Rows are one point carried round by a steady rotation, each followed by how many steps it has turned.
The counts run from 0 to 170.
[160 105 118 112 106 124 108 154 101 172 190 130 111 169 144 120 119 135
 132 103 148 107  86 187 153 150 125 187 105 121 107 144 152]	4
[127  86 140 116 150  98  94 134 104 159 148 107 122 142 139 128 134  98
 134 109 186 156  87 176 162 110 124 176 111 108 107  91 174]	6
[153 155 137  95 125 108  88 120  77 155 180 155 160 135 128 145  97 110
 142 170 158 128 103 145 132 150 146 156 107 151 144 139 151]	12
[113 149  86  87 128 134 115 151 113  94 129 115 166  91  79 120  78 117
 142 115 153 115 136 123  91 116 124 128 106 176 149 172 140]	72
[167 156 137 118 126 153 138 159 124 116 171 118 107 152 126  99 131 112
 146 192 174  91 124 100 122 140 153 107 118 177 102 109 126]	25
[174 158 112 131 119 128  91  97 164 179 169 145 119 123 138 138 146 159
 122 147 144  89 112  74 113 154 164 120  93 155 117 113 127]	146
[157 160 131 111 145 140 100  89 102 181 150 168 146 161 114 114 101 130
 157 152 119 132 100 202  85 114 127 171 103 149 152 146 140]	107
[101 100  92 102 136 143 114 141 126 101 107  82 123  90 105 107 107  80
 117  99 139 101 151 127 148  91 116 142  90 180 143 139 181]	67
[143 146 110 117 142  84  88 164 119 163 159 119 113 131 121 136  92 191
 164 141 158  89  98 126 119 175 106 142 139 163 122 137  95]	133
[146 111 116 157 136  61  76 113 162 197 129  95 149 103 142 138 154 151
 150 142 141 146 131 123 111 127 141 175 134 106 127 118 117]	139
[ 68  98 149  82 110 146  90 138 133 156 143 116  96 123 103 118 135  92
 119 101 178 124 107 180 165 117 130 160 108 130 139 126 175]	97
[141 142 119 115 149 106 113  91 206 142 133 115 123 129 123 135 115 111
 131 105 129  80 133  84 131 105 167  82  96 121 113 109 145]	57
[125 145  88 120 147  90 121 125 133  96  99 100 147 123  95 131  82 124
 165  89 144 125 116 141  58  87 108 105 117 109 122 138 118]	74
[131 103 161 145 120  86 103 146 141 148 143 150 111 116 141 108 119  88
 147 112 177 132 102 187 158 140 143 177 114  88 121 138 166]	2
[165 131  64 144 145  75 122 125 108 113 116 109 136 101 124 138  66 122
 150  97 134  87  97 105  91 100 115 115 105 137 121 137 138]	164
[179 162  88 142 145 106 107  98 167 176 161  89 115 152 128 132 125 170
 133 124 129 130 137 124  88 152 136 128 129 152 159 176 133]	47
[158  97 158 175 141  65 125 177 145 121 123  80 103 103 147  93 110  99
 150 155 157  92 143 137 141 128 141 136 142 125 112 138 125]	32
[131 152 158  97 144 172 113 141 134 126 132 164 118 135  90  98 135 124
 136 210 175 110 110 133 110 134 148 148 120 178 121 102 131]	115
[138 147 189 126 128 128 120 161 137 121 132 164 103 100 105  84 108 108
 155 208 163  90 144 153 119 131 143 144 119 155 113 125 116]	119
[169 117 157 175 125  78 129 158 141 146 123  84  98 126 177 101 105 109
 177 148 150  80 128 125 116 117 142 112 128 140  97 134 105]	31
[113 119 124 134  90 149 113 144 153 112 103 100 150 105  88 106 153 105
 110 134 164 161 164 155  60 117 128 155 119 123 143 167 153]	80
[125 109 112 123 136 100  98 179 128 143 136  50  93 114 134 112 133 123
 136 154 173 120 146 118 156 156 121 143 152 185 133 129 152]	37
[118 138 145 103 127  96  78 120  91 160 162 139 156 111 133 143  94  93
 146 156 181 154 111 146 142 133 152 159 118 152 149 109 161]	11
[165 126 106 162 120  74  86 119 149 203 136 108 136 126 158 129 132 184
 149 133 131 126 125 131  89 136 143 166 132 128 122 134  98]	138
[147 120 111 129 145 129 128 153 162 106 134 113 126 116  97  97 103  88
 104 100 118  75 166 133 168  90 139 155  93 152 129 180 167]	63
[136 127 108  99 119 134  90 120  73 168 187 135 129 169 127 132 115 130
 126 133 160 121  81 160 147 147 132 166  97 170 125 123 164]	8
[173 151 126 146 116 109 101 131 188 128 162 161 139  94 112 133 132 132
 111 167 150  89 161  99 149 149 175 161  95 133 134 136 145]	149
[161 137 158 122 164  69 109  98 109 149 156 138 167 140 140 135  90 103
 167 155 157 142 100 154 108 113 152 136 109  99 116 101 122]	14
[ 91 135 140  97 102 154 115 142 172  98 122 102 122 135  75 118 159 117
 110 121 202 148 131 145  85 135 141 126 122 108 121 120 164]	84
[127 101  72 127 138 135 128 131 141 137 127  94 132 130 119 103 107 106
 140  79 115  73 128 121 114  64 132 125  78 142 116 139 141]	65
[127 108 121  88 145 121  96 142 100 159 162 129 132 136 139 130 120 106
 120 127 182 149  90 154 172 140 124 179 114 142 138 112 188]	7
[162 145  96 162 134  80 106  79 175 179 128  81 129 144 138 140 138 149
 136 112 127 130 144 112  81 124 160 127 122 123 149 144 131]	48
[ 99 118 125 110 103 138 121 126 163 107 105  92 141 139  94 122 161 115
 129  98 188 145 116 136  49  97 133 117 110  88  99 103 140]	83
[102 155 144  55 144 134  82 144 105 141 181 163 154 135  86 125  90 123
 145 131 153 120  99 193 136 142 131 167 119 137 150 142 145]	102
[123 119 135 109 110 164 120 154 130 158 158 125  97 177 123  99 133 128
 109  88 129  87 104 200 127 125 120 154 106 122 114 167 163]	94
[124 148 130 126 133 110 130 107 207 126 129 119 123  89 102 121  99  80
 119 112 143  87 156  96 147 108 171 107  98 131 134 134 174]	58
[152 116  90 120 145 144 124 149 143 130 145 103 130 130 116  88 112 104
 121  90  97  69 145 131 137  79 133 145  77 159 118 179 150]	64
[146 132 111 118 141  99  81 110 197 163 133 128 136 111 101 139 166 148
 110 161 182 139 143  73 144 146 165 154 110 146 138  73 155]	144
[143 146 114 143 155  40  83 119 164 159 146  69 148 129 131 155 104 155
 162 120 133 132 134 104 100 137 147 112 137 120 145 146 110]	44
[127 127 162 106 163 130 120 110 125 149 123 136 150 153 110 102 156 118
 154 186 167 141 109 140  94  81 141 129 103 126  99  65 117]	113
[ 69 118 153  82 124 106  80 117 104 164 151 116 139 133 137 138 106 115
 160  93 154 127  83 164 130 105 134 128 104  93 117 113 140]	100
[107 155 171 100  74 153 119 155 172 114 145 146  90 130  93 106 116 121
 110 115 178  93 126 183 114 154 150 125 119 105 128 170 155]	89
